(in the rows, 128 means zero)
One turn moves each row of this set onto another row. After a few examples, where does it send each row asked below?
J_818: [103 125 102 155 140 115 110 109 141  98 145 144]
J_428: [137 126 138 153 122 139 137 146 119 114 134 113]
J_118: [142 120 140 120 149 101  86  96 130 127 130 124]
J_585: [119  85 129 158 111  96 110  96 152  85 119 124]
J_284: [108 102 107 145 117 103 118  90 179 123 110  96]
J_957: [109 110 123 163 121  92 164 119 147 115 123 133]
J_963: [130 114 130 130 143  93  84  85 144 110 132 132]
J_220: [137 132 110 125 148 106  91 107 138 105 146 133]
J_309: [133  99 118 165 109 113 125 121 146  68 132 119]
J_369: [115 106 118 174 113 126 140 126 138  84 128 125]
J_294: [104 125 113 147 140  85 147 106 146 127 129 144]
J_809: [113 138 110 139 152 117 104 111 131 114 145 143]
J_938: [137 118 128 129 121 116 123 113 158 150 111  76]
J_344: [130 125 121 123 131 110 113 102 159 151 116  84]
J_986: [125 120 102 141 139 101  95 103 149  83 145 141]
J_810: [164  94 137 135 127 126 124 138 148 133 123  86]
J_965: [117  95 113 149 108 107 127 101 174 119 108  86]
J_150: [105 111 108 166 128 120 122 114 142  86 134 142]
J_846: [121 135 128 134 146  93 147 118 134 145 131 133]
J_933: [118 115 127 158 117 100 170 127 137 122 119 124]
J_121: [149  93 160 152 106 117 128 123 128 101 112 101]
J_406: [157 106 162 138 118 115 117 123 123 124 119  99]
J_994: [136 105 130 140 112 115 135 114 164 137 103  75]
J_154: [105 114 112 156 131  87 154 109 147 114 122 138]
J_707: [126 132 134 139 137 100 156 131 132 143 127 123]
J_131: [160 118 138 146 117 125 127 144 126 100 128 100]
J_245: [124 104 105 158 123 106 112 112 152  70 136 130]
J_40: [127  79 102 154 127 106 116 105 174  95 126 114]
J_427: [153 140 125 123 147 115  97 121 129 119 143 120]
J_425: [133 106 101 123 156 104  89 101 164 129 136 117]
J_536: [131 145 124 134 148 128 107 124 122 127 146 131]
J_135: [133  86 142 161 103 106 120 111 143  86 114 110]
J_27: [149 114 117 118 154 111  97 111 150 141 135 110]
J_926: [125  89  93 141 142 103 100  95 173 110 130 119]
J_8: [168 109 131 121 146 120 110 127 146 145 129  93]
J_65: [123 119 111 122 134 103 106  91 170 147 115  94]
J_958: [154 120 159 126 134 111 102 116 123 133 125 108]
J_386: [155  81 129 150 113 124 132 131 159 113 120  90]
J_537: [138 143 135 142 138 134 122 137 118 127 140 123]
J_705: [150 105 133 159 109 127 131 137 135  83 128 105]
J_194: [138  72 114 161 113 119 127 117 168  99 120 100]
J_44: [128 112 131 168 112 136 141 138 126  98 129 114]
J_12: [129  99 124 147 108 112 132 109 167 127 107  79]
J_136: [111 112 103 132 129  99 111  88 176 133 113  98]
J_993: [164 136 138 126 136 123 113 138 119 115 138 108]
J_338: [115 131 119 140 147  89 143 112 141 137 133 140]
J_355: [121  97 121 144 130  92  95  82 148  92 124 134]
J_127: [127 122 136 149 125 101 165 130 134 136 121 119]

J_965 moves to J_12
J_355 moves to J_585
Now find these:
J_8 moves to J_27
J_705 moves to J_131
J_154 moves to J_957
J_44 moves to J_428

